In the rows, 128 means zero.
One turn or mirror swaps these rows in pairs. Which row does each one swap with?
bilen: [146 122 121 138 128 105 128  93 137 153 170 122 132 121 117 119 123]
bupa: [148 115 144 160 122 111 156 136 148 133 138  97 110 122 116  92 127]
lum: [138 140 110 113 151 118 106 134 141 173 126 131 140 131 148 130 154]
sula: [166 141 103 137 133 143 131 136 112 121 158 153 103 126 131 119 135]
donog: [131 151 151 158 148 133 130 139 144 129 149 128 116 142 142 128 103]
sigem: [169  93 121 146 154 129  92 123 128 146 123 155 132 116 139 118 125]
gidef: [136 140 109 153 160 104 130 114 156 135 130 143 127  96 117 120 122]
Forat: [146  99 138  99 161 135 115 149 136 156 144 125 111 138 103 119 152]
Ter: [146  99 110 131 136 105 129 136 120 112  97 125 134 159 119 137 142]
gol: [140 111 130 156 148 116 118 131 129 126 142 129 167 145 150 131 146]
Sen: [139 137 113 115 147 114 102 140 147 176 125 136 134 122 146 121 154]
mir: [159 135 117 138 133 121 120 154 136 150 137 100  99 108 170 111 139]
Gel: [164 128 139 105 148 133 115 121 155 156 132 134 120 144 129 109  95]
Mok: [114 113 119 111 129 118 135 136 111 125 124 138 142 133  96  98 126]
risur: [115 112 111 121 136 144 150 151 117 117 136 120 133 120 130 143 103]
lekeb: [176 134  92 116 118 116 126 172 140 149 132 120 105 136 137 109 133]
fevip: [111 119  90 142 136 103 124 121 148 142 132 121 156 111 131 123 136]
nafu: [147 109 122 104 133 101 145 146 126 140 104 125  98 133 160 126 135]
girob: [170  98 126 122 118 155 133 129 144 129 121 120 115 122 125 147 101]
gimi: [170 139 103 129 128 134 130 136 123 127 165 155 104 130 138 110 131]
rarap: [106 113  94 163 130 120 123 145 154 114 143 104 115 113 127 118 125]
tokeb: [128  94 118 148 151 128 144 117 112 131 118 121 104 147 106 126 107]
nemu: [158 110 117 120 126  97 113 125 133 114 128 140 135 142 122 143 167]
Biku: [151 117 121 149 117 139 112 140 164 133 168 124 144 133 118 151 134]
rusek: [174 115 135 113 128 132  98 167 143 110 116 129 114 121 113 112 113]
par: [136 109  86 131 138 115  96 144 140 141 118 111 136  95 120  96 124]
kasa: [153 121  95 132 120 108 144 152 159 168 127 115  96 122 121  98 134]
Muv: [154  93 149 129 107 123 126 143 135 128 125 139 113  98 158 110 124]
nim: [113 151 109 125 151 126 132 155 133 127 142  92 128 133 114 108 131]
Fofik: [126 109  98 134 140 135 155 156 113 137 132 136 133 112 125 143 110]
kapa: [113 119 113 136 122 135 122 139 144 102 157  88 115 140 130 127 137]
Sor: [126  99 133 110 141 104 143 134 142 133 103 123  88 127 150 129 127]
zigi: [124 104 140 163 148 124 120 142 150 182 116 119 114 125 125 113 129]
lefu: [175 117 112 150 104 113 146 146 139 153 141 105 108 133 110  99 132]
sak: [153 103 126 134 117 128 128 117 105 121 145 110 128 136 108 123 163]
dak: [166  91 116 125 147 119 137 146 159 134 102 133 129  99 135 144 133]
ker: [143 108 160 136 159 128 141 119 153 130 131 135 139 143  98 114 131]
Fen: [141 122 136 152 126 111 137 145 160 163 122 121 102 131 137 102  91]
gil: [122 150 150 161 144 131 131 134 141 129 156 130 116 137 135 122 108]
lil: [122 110 141 112 142 143 109 164 154 127 124 122 111 146 128 119 164]
tik: [159 126 115 131 131  98  92 133 152 143 133 132 102 173 116 118 130]
poner: [163 111 130 149 161 118 115 147 122 101 161 147 109 119 134 131 133]
kek: [157 105 143 130 118 153 107 151 134 136 141 132 109 144 106 136  96]
litub: [126 107  98 138 124 116  92 141 160 106 128  95 125 115 116 111 128]
piva: [115 106 138 116 138 142 106 164 154 126 138 121 123 153 131 113 159]
malog: [140 108 140 146 141  97  92 169 162 147 124 126 140 134 128 111 110]

par swaps with bupa
tokeb swaps with dak
kapa swaps with lekeb
girob swaps with Ter
Mok swaps with Muv

